The same turns and mirrors carry the whole set onto itself, and each row onto the other rows of its family. Which rows share a family with each named row? Give them in list order.
These 32 rows form 4 families of 8 rows each.
Z435: [-191,72,158,-117,152,-67,-231,51,-389,-214,-158,-97,30]
Z454: [-412,132,135,-116,467,-347,-1,301,-246,19,-104,248,146]
Z754: [-337,6,201,-91,181,-529,125,347,-422,-10,43,-246,267]
Z772: [-80,-29,134,65,139,-448,171,455,-436,-229,-115,136,182]
Z190: [28,-140,89,-131,65,-411,68,358,-360,-279,-78,29,117]
Z90: [-495,-156,147,-190,134,-268,28,384,-396,61,-88,-135,125]
Z918: [-135,96,215,-2,154,-78,-68,94,-114,-177,-64,-10,-56]
Z192: [-142,33,40,-86,331,-299,32,462,-105,98,-115,204,158]
Z53: [-4,141,-159,133,270,-357,26,-38,-311,-219,-77,164,126]
Z970: [-526,139,-72,84,309,-202,-16,-25,-355,123,-91,-6,147]
Z664: [5,-21,74,-212,97,-407,65,250,-196,-70,-98,171,395]
Z231: [-295,154,-309,-140,289,-457,245,149,-268,-106,-8,-32,224]
Z307: [-147,51,119,-63,362,-69,92,327,-297,42,25,253,148]
Z631: [-147,184,-146,-41,157,-163,-48,11,-133,-89,-206,221,-33]
Z627: [-349,-53,-126,-8,15,-546,-33,28,-417,-197,-188,-222,103]
Z574: [-242,-70,85,59,307,-49,56,374,-249,162,-127,72,53]
Z716: [-494,143,-23,-171,369,-240,-25,93,-287,165,5,-45,-31]
Z421: [-187,-57,189,-73,132,-69,-10,166,-329,-330,-13,-196,72]
Z260: [-305,-83,-163,54,223,-557,280,282,-316,69,-8,127,227]
Z878: [-494,-155,70,-193,199,-399,186,256,-446,-63,-205,-119,0]
Z428: [-353,102,-159,-145,156,-635,126,287,-421,87,-95,-8,283]
Z243: [-347,188,13,-69,-12,-408,34,-80,-430,-198,-40,-228,57]
Z817: [-299,-33,330,-226,172,-411,84,338,-380,-18,-220,-189,49]
Z804: [-181,16,371,-13,35,-244,-182,216,-284,8,-152,-5,13]
Z963: [-501,197,-18,79,231,-292,15,123,-366,-26,-54,-194,-155]
Z685: [-418,-22,-139,-100,259,-160,-129,-121,-300,65,-50,-104,79]
Z486: [-252,13,-90,-95,82,-557,0,-49,-498,-321,-45,-40,206]
Z509: [19,74,66,18,-66,-463,86,276,-262,-259,-180,27,267]
Z48: [-184,233,-257,65,148,-307,-19,31,-168,-72,62,154,188]
Z595: [2,102,-80,154,206,-189,-139,82,-301,-124,45,157,276]
Z59: [-314,3,-190,28,259,-547,67,167,-414,170,-143,222,212]
Z227: [-57,51,-84,-20,-131,-362,49,74,-310,-118,-65,-259,108]

Which other rows belong to the same family as Z804? Z454, Z754, Z664, Z231, Z631, Z963, Z227
Which other rows belong to the same family as Z627? Z435, Z190, Z90, Z53, Z970, Z307, Z260
Which other rows belong to the same family as Z59? Z772, Z574, Z421, Z878, Z685, Z486, Z595

The same turns and mirrors carry the whole set onto itself, and each row onto the other rows of its family. Which rows share a family with each named row? Give them in list order.
These 32 rows form 4 families of 8 rows each.
Z226: [197,-195,145,-191,-8,-66,-156,-41,139]
Z908: [149,-200,-128,19,191,-79,-53,-18,70]
Z960: [-137,69,32,225,-44,39,-35,-188,-325]
Z244: [-76,167,110,113,-144,44,-21,-276,-272]
Z490: [229,-351,86,-101,26,-111,-102,-189,-77]
Z617: [272,-146,-100,-42,87,-184,6,-132,-14]
Z602: [-136,139,291,5,-9,130,-276,-154,-130]
Z337: [-131,23,197,49,-268,57,-186,-308,-169]
Z625: [130,-96,-49,-65,-56,-111,16,70,169]
Z547: [-190,228,86,120,-66,70,-93,-54,-99]
Z127: [-136,88,260,11,-237,38,-153,-269,-193]
Z714: [-167,96,116,42,-270,97,-40,-270,-122]
Z94: [173,-208,0,1,223,-173,-190,-127,38]
Z853: [189,-156,16,-107,206,-202,-162,-83,27]
Z328: [151,-109,-47,-121,214,-123,-59,-36,105]
Z418: [-73,56,172,77,-92,189,-111,-347,-247]
Z770: [161,-228,-80,68,228,-112,-102,-132,30]
Z163: [279,-253,-13,-97,141,-33,-62,-174,16]
Z848: [200,-273,-113,28,-24,-148,72,-70,-73]
Z329: [132,-120,-92,6,227,-146,-39,-73,97]
Z372: [254,-105,-69,1,42,-190,-118,5,120]
Z864: [-159,31,118,132,-228,143,-33,-236,-152]
Z54: [154,-104,-2,-63,221,-185,-137,-68,122]
Z808: [192,-250,-49,31,180,-173,-182,-82,-5]
Z722: [-82,-11,218,83,8,59,-208,-301,-336]
Z477: [-149,110,186,-20,-280,50,-122,-278,-115]
Z309: [-133,-9,188,151,-262,48,-145,-286,-241]
Z665: [-94,121,207,115,-155,171,-236,-243,-116]
Z343: [-103,222,139,146,-199,36,-158,-178,-133]
Z720: [-142,-5,116,105,-273,110,-91,-326,-197]
Z346: [-175,129,206,1,-217,121,-41,-227,-118]
Z68: [266,-197,16,-50,90,-29,-191,-58,131]

Which other rows belong to the same family as Z244? Z617, Z418, Z163, Z372, Z665, Z343, Z68
Which other rows belong to the same family as Z329? Z337, Z714, Z94, Z770, Z54, Z477, Z720
Which other rows belong to the same family as Z602? Z226, Z960, Z490, Z625, Z547, Z848, Z722

The same turns and mirrors carry the whole set onto itself, and each row onto the other rows of its family. Which rows share a family with each named row? Give them in list order.
These 32 rows form 4 families of 8 rows each.
Z102: [22,-133,-20,245,-13,6,-243,-144,-109,-284]
Z749: [187,-102,120,-14,-195,-211,305,90,82,14]
Z744: [-21,4,148,175,-82,-121,-266,16,-194,-317]
Z747: [-54,165,12,246,-207,-64,-12,-222,-125,-10]
Z980: [113,-45,-82,32,-56,35,-311,51,-1,13]
Z674: [-63,-199,249,45,98,-57,239,-122,113,-215]
Z459: [243,-219,71,-39,56,-55,94,159,198,-107]
Z194: [-109,60,105,134,-236,-190,-121,-234,-181,-116]
Z609: [17,-226,265,-17,131,-140,20,-103,226,-258]
Z467: [105,24,-78,171,-318,-95,-30,5,-195,66]
Z825: [75,-134,3,-95,-213,-264,149,117,256,-71]
Z118: [-44,-115,90,-42,-227,-365,198,-44,192,-192]
Z300: [31,86,-19,40,-291,-112,-114,-23,-128,144]
Z633: [-47,-221,102,-33,-60,-287,63,-72,256,-330]
Z927: [-65,69,25,261,-47,16,-143,-254,-62,-186]
Z852: [-52,-101,330,8,-96,-291,208,-188,127,-143]
Z812: [-50,-13,49,259,-253,-138,-44,-213,-216,-184]
Z525: [165,-90,-141,151,-96,73,-206,74,-73,-23]
Z173: [60,-230,-8,-85,-41,-189,22,96,311,-205]
Z788: [159,-200,153,-110,42,-68,35,107,262,1]
Z989: [90,-262,196,54,105,-129,102,-74,151,-357]
Z976: [71,121,-84,179,-160,55,-87,-43,-55,113]
Z253: [-61,-68,52,116,-5,-32,-314,-189,-66,-247]
Z715: [31,-122,250,66,-126,-293,296,-147,31,-226]
Z476: [77,-133,149,-40,-30,-24,293,87,129,86]
Z213: [-9,109,144,157,-256,-205,-125,30,-264,-167]
Z689: [62,-227,167,-13,153,38,154,36,178,-107]
Z912: [89,77,54,84,-224,-110,-165,191,-190,-44]
Z326: [108,-14,51,107,-62,-32,-297,163,-141,-198]
Z997: [49,33,-87,209,21,135,-206,-75,18,-70]
Z600: [-48,-96,253,11,-82,-139,367,-89,62,-46]
Z457: [86,-73,211,-77,-181,-222,226,34,155,95]

Which other rows belong to the same family as Z253? Z749, Z980, Z459, Z194, Z300, Z989, Z715
Which other rows belong to the same family as Z852? Z102, Z609, Z467, Z812, Z525, Z788, Z457

The same turns and mirrors carry the whole set onto itself, and each row onto the other rows of its family. Which rows share a family with each named row? Give them in list order.
These 40 rows form 5 families of 8 rows each.
Z29: [37,255,107,-255,-56,-199,-125,-320,112,214,-219,-57,39,-224,11,41,49,-107,-26,304]
Z953: [-86,43,44,205,79,154,67,-324,18,294,155,-189,40,304,-246,68,202,-16,-12,91]
Z842: [-51,177,-83,42,-181,46,83,3,3,165,12,-31,200,1,-337,366,-259,-29,28,73]
Z11: [-37,14,-28,153,136,167,-17,-307,-79,197,21,-121,39,318,-254,297,91,-79,-121,104]
Z18: [71,298,170,-118,-73,-166,-260,-298,-82,304,-200,-1,-37,-132,5,18,174,-22,119,161]
Z947: [-215,238,-108,143,231,59,-22,-316,166,188,-23,74,278,183,-391,257,-49,131,1,313]
Z679: [-100,95,-7,161,14,159,81,-291,89,183,212,-78,52,243,-347,202,18,-86,-139,21]
Z503: [-105,-67,251,29,-53,-70,-115,-315,-100,147,-260,51,9,86,-201,-83,318,40,371,255]
Z101: [-201,94,368,160,97,-151,-68,-438,116,-40,-294,2,176,-68,-224,-45,225,17,283,114]
Z984: [22,237,-56,105,-134,56,-6,30,-30,102,-197,53,170,138,-273,445,-103,57,-4,64]
Z682: [-42,136,-6,96,100,122,-26,-316,-19,195,82,-311,3,258,-259,188,74,-144,-120,67]
Z647: [-122,-124,200,-32,-132,-44,-168,-136,-34,128,-79,106,-41,75,-183,-71,231,138,364,142]
Z565: [-237,152,-137,141,109,129,73,-335,222,224,7,198,291,161,-244,270,-70,132,95,322]
Z700: [10,196,177,-268,-111,-248,-68,-511,4,145,-176,31,-24,-135,-35,-73,29,-50,86,153]
Z645: [26,206,-30,111,-267,-44,-19,48,26,138,-130,-12,223,-117,-165,387,-126,20,62,20]
Z787: [-43,42,-32,108,-22,101,95,-460,48,121,131,-332,139,272,-250,174,93,-144,-56,214]
Z308: [-186,147,304,239,11,-135,-15,-441,189,-41,-193,-92,241,128,-355,2,141,43,341,230]
Z315: [-63,13,65,13,-9,-90,239,-303,113,171,-297,189,209,-189,128,69,125,160,240,139]
Z166: [92,215,-86,14,-325,-21,-36,-19,65,21,48,-58,32,61,-219,358,-23,-46,-14,105]
Z129: [-123,-196,268,64,-60,79,-151,-301,4,84,-21,26,42,163,-250,-3,321,-8,316,194]
Z138: [21,138,-96,81,-193,7,-103,86,1,135,-36,48,49,79,-287,396,-110,37,97,111]
Z212: [-202,94,-174,178,-5,50,89,-350,184,286,93,5,231,210,-384,190,-120,61,2,316]
Z571: [-1,123,116,-9,-49,-121,95,-246,93,147,-414,152,96,-211,82,28,302,90,147,131]
Z71: [-143,-82,286,84,12,27,-178,-175,72,218,-120,208,96,56,-168,-42,287,165,327,79]
Z191: [-162,33,235,159,-59,-293,-2,-564,178,-50,-220,-42,175,-6,-238,-54,52,107,299,95]
Z448: [-5,-2,35,-133,-156,39,111,-271,213,132,-80,-47,469,-14,-250,269,-196,-95,-97,300]
Z756: [-7,10,-10,-101,-30,76,-177,-288,56,198,-175,-74,395,5,-315,351,-103,-104,-231,207]
Z699: [-51,38,18,-47,-57,-141,237,-251,81,123,-275,21,110,-219,75,3,115,179,239,-4]
Z182: [-244,164,-80,88,55,127,83,-227,223,54,213,147,168,153,-297,221,-57,92,154,290]
Z622: [-78,135,372,224,9,-219,-138,-511,75,168,-308,-176,179,133,-201,-44,105,11,216,159]
Z80: [-280,176,14,261,151,-12,-14,-440,234,237,126,97,187,197,-280,132,-56,77,98,310]
Z240: [-120,107,360,155,-53,-197,13,-574,167,-20,-298,-123,318,29,-231,-43,120,32,169,95]
Z167: [44,152,79,-38,-77,-48,248,-147,110,143,-335,83,96,-175,178,158,90,12,117,101]
Z37: [-49,-113,235,-112,-115,-43,-31,-298,-37,105,-62,49,3,84,-251,-161,278,123,327,52]
Z786: [24,96,-93,-34,-240,78,-35,-364,54,207,-10,-34,381,-33,-339,343,-97,-146,-174,129]
Z630: [51,265,210,-180,-17,-249,-136,-383,-31,166,-117,-150,-91,-130,-51,-64,95,-77,41,150]
Z555: [-46,76,217,48,90,-81,133,-278,86,248,-390,69,287,-226,135,107,27,69,184,82]
Z632: [76,89,128,-172,-245,26,-103,-288,10,275,-124,-12,419,-81,-232,262,-152,-166,-127,185]
Z364: [-34,155,281,-146,28,-246,-71,-299,18,180,-360,-22,-40,-161,0,-52,56,-89,79,242]
Z921: [54,53,88,-64,-88,63,-17,-393,136,161,-158,-79,505,5,-336,305,-92,-131,-198,177]

Which other rows belong to the same family as Z11? Z947, Z984, Z700, Z191, Z756, Z699, Z37
Which other rows belong to the same family as Z101? Z842, Z679, Z503, Z212, Z571, Z786, Z364
Which other rows belong to the same family as Z921? Z682, Z647, Z565, Z315, Z138, Z240, Z630
Which other rows belong to the same family as Z787? Z18, Z166, Z71, Z448, Z182, Z622, Z555

The same turns and mirrors carry the whole set onto itself, and each row onto the other rows of its family. Which rows share a family with each named row? Give them in list order.
These 30 rows form 5 families of 6 rows each.
Z901: [103,-111,-98,-30,60,322,-145,68,-157,-215,96,-173,-207,-83,259,34,217,16,210,60,79,-121,145]
Z651: [-2,-27,-157,103,166,155,-51,105,-3,33,180,-137,-100,50,56,-95,235,133,-50,-244,-55,-108,-195]
Z355: [71,-138,268,-94,-85,-145,-30,-192,-87,-272,189,75,29,-81,-178,-28,34,-228,-4,40,207,-135,-145]
Z210: [-252,92,-117,322,155,35,-135,-200,-15,60,-134,144,47,117,82,65,41,-116,151,-120,178,-70,132]
Z291: [13,-105,-131,-90,-140,-61,-121,338,-50,211,-47,77,28,69,149,-174,200,115,30,-248,-6,110,-7]
Z143: [144,-158,352,-136,-78,-106,-44,-65,-114,-244,121,82,14,11,-23,116,-86,-200,-34,86,116,-192,-99]
Z151: [56,-49,-79,31,118,165,-74,263,-27,73,92,-100,-88,141,197,20,113,145,-68,-204,-117,-128,-116]
Z907: [94,-162,-98,-165,-177,139,-198,214,-185,-78,-69,-4,-108,-99,284,-65,241,-3,273,42,150,61,264]
Z913: [45,-89,-165,-5,56,292,-140,-32,-142,-240,150,-171,-194,-176,128,-99,332,0,239,14,146,-72,94]
Z198: [9,-117,-204,-42,-74,175,-155,-22,-147,-180,101,-94,-145,-233,72,-210,381,-20,287,-13,222,37,124]
Z607: [133,-142,-59,-123,-53,248,-169,201,-186,-136,-8,-90,-158,-45,338,47,176,17,229,73,84,-58,236]
Z400: [-59,-78,-203,-23,-98,-67,-83,195,-23,151,43,48,19,-28,3,-283,304,90,34,-290,67,116,-99]
Z949: [90,-185,304,-184,-215,-223,-65,-55,-122,-177,68,172,82,-46,-84,-3,-18,-224,19,40,197,-48,-49]
Z303: [-197,52,242,-58,-187,-203,199,-21,-182,55,-176,-178,-184,-167,-101,-46,164,-136,-134,157,65,78,54]
Z883: [-138,62,301,-58,-128,-126,198,43,-183,57,-185,-208,-216,-94,-3,88,68,-109,-168,195,-8,1,68]
Z446: [37,-150,-171,-137,-181,106,-173,96,-177,-103,-2,-14,-92,-189,157,-195,337,-25,307,-1,217,113,215]
Z877: [137,-180,352,-184,-166,-169,-62,-17,-121,-190,66,142,59,10,-19,81,-82,-201,-13,82,150,-127,-43]
Z391: [-200,74,228,-20,-126,-162,211,-95,-174,24,-130,-217,-210,-186,-140,-52,174,-140,-137,153,60,47,13]
Z757: [74,-88,-67,-60,-34,46,-97,375,-57,170,-29,1,-26,152,245,-8,108,139,-34,-205,-87,-24,-31]
Z496: [-258,62,-113,260,60,-44,-154,-140,-26,119,-203,208,86,114,97,36,40,-124,170,-123,210,0,191]
Z149: [-147,83,287,-18,-57,-86,215,-34,-168,5,-134,-253,-240,-107,-42,83,90,-112,-174,189,-10,-40,31]
Z493: [-158,54,280,-86,-187,-186,196,35,-193,74,-215,-170,-183,-124,-39,23,105,-120,-142,168,32,58,86]
Z302: [68,-164,270,-139,-174,-212,-51,-139,-109,-223,122,139,68,-95,-166,-59,33,-229,26,40,221,-74,-98]
Z83: [-224,91,-75,303,154,52,-135,-161,-14,72,-154,130,43,158,129,127,-2,-111,133,-100,146,-91,159]
Z524: [-230,69,-89,250,58,-27,-152,-94,-32,120,-222,212,82,153,145,92,3,-116,163,-100,176,-25,211]
Z23: [-187,84,249,2,-62,-97,216,-91,-168,5,-99,-258,-237,-150,-111,19,142,-123,-166,158,22,-16,-1]
Z274: [-67,-38,-218,76,59,44,-56,68,-4,65,157,-63,-50,-27,-52,-257,316,104,1,-289,29,14,-184]
Z487: [-211,77,-73,265,122,29,-146,-103,-33,101,-196,174,59,169,172,138,-23,-106,145,-90,145,-66,180]
Z293: [106,-134,312,-83,-36,-85,-32,-156,-92,-279,183,54,1,-35,-98,63,-30,-206,-31,62,147,-201,-141]
Z905: [-261,86,-129,293,101,-16,-132,-198,-11,78,-150,178,67,97,62,25,64,-127,163,-117,205,-17,157]

Which other rows belong to the same family as Z391? Z303, Z883, Z149, Z493, Z23
Which other rows belong to the same family as Z949? Z355, Z143, Z877, Z302, Z293
Which other rows belong to the same family as Z198? Z901, Z907, Z913, Z607, Z446
Which other rows belong to the same family as Z496? Z210, Z83, Z524, Z487, Z905

The same turns and mirrors carry the whole set onto itself, and each row onto the other rows of its family. Which rows share a family with each named row? Give them in list order.
These 35 rows form 7 families of 5 rows each.
Z200: [319,-64,301,-424,23,204,39,-92,-36,185]
Z25: [183,-38,443,-416,-33,-110,113,-216,174,90]
Z994: [229,-27,-48,-120,-49,289,-2,-178,-92,117]
Z485: [25,76,214,-373,-162,-97,166,-130,351,-73]
Z195: [248,-80,-65,-8,-28,240,93,-201,57,229]
Z838: [-31,58,-106,51,-8,23,22,-194,118,4]
Z775: [42,46,112,-319,-156,-316,149,-55,223,69]
Z331: [-70,126,39,-344,-148,-188,164,-94,273,104]
Z461: [6,-14,-164,-6,-15,29,62,-18,188,-1]
Z880: [18,-6,-191,-101,-143,-78,104,-189,196,147]
Z760: [282,-97,18,5,33,250,94,-149,-62,84]
Z549: [-109,120,102,-222,-75,-202,184,-209,209,-39]
Z734: [342,-143,141,-323,115,200,59,-18,-109,121]
Z548: [188,33,370,-451,-26,-172,55,-4,211,107]
Z14: [232,-28,35,-12,137,213,-95,-119,-43,153]
Z836: [89,104,398,-460,38,-146,152,-165,118,87]
Z695: [340,-151,271,-310,150,89,62,-166,-80,211]
Z851: [308,7,353,-347,167,108,-24,-107,-44,200]
Z561: [-110,37,114,-284,-51,-198,148,14,301,11]
Z74: [-39,127,-84,-78,-123,48,115,-26,276,-23]
Z265: [448,5,287,-305,90,192,99,-149,6,54]
Z701: [214,-117,-36,-131,73,258,-58,-17,-11,190]
Z583: [426,-107,354,-241,100,95,24,-34,10,83]
Z489: [225,55,384,-404,96,-109,189,-19,242,1]
Z141: [2,167,-116,35,-66,-37,71,-75,137,86]
Z987: [191,79,363,-485,-86,-63,224,-126,145,-4]
Z304: [276,8,431,-340,-50,-159,169,14,91,110]
Z230: [395,-68,324,-155,35,181,129,-78,0,212]
Z49: [-31,42,-178,-59,-112,75,180,-192,95,90]
Z856: [256,-101,354,-533,-10,3,121,-118,113,15]
Z292: [229,-18,-81,-39,129,129,35,-75,-101,215]
Z940: [150,13,-141,-55,36,229,59,39,-17,99]
Z19: [-32,158,210,-198,-175,-188,133,-161,296,10]
Z891: [-10,114,86,-230,-118,-160,237,-92,298,-127]
Z189: [-112,-17,-162,-107,-130,57,28,-75,87,90]

Which other rows belong to the same family as Z701? Z200, Z461, Z987, Z891
Which other rows belong to the same family as Z292? Z25, Z695, Z141, Z19
Which other rows belong to the same family as Z856? Z485, Z734, Z74, Z940
Which other rows belong to the same family as Z549? Z838, Z14, Z836, Z851

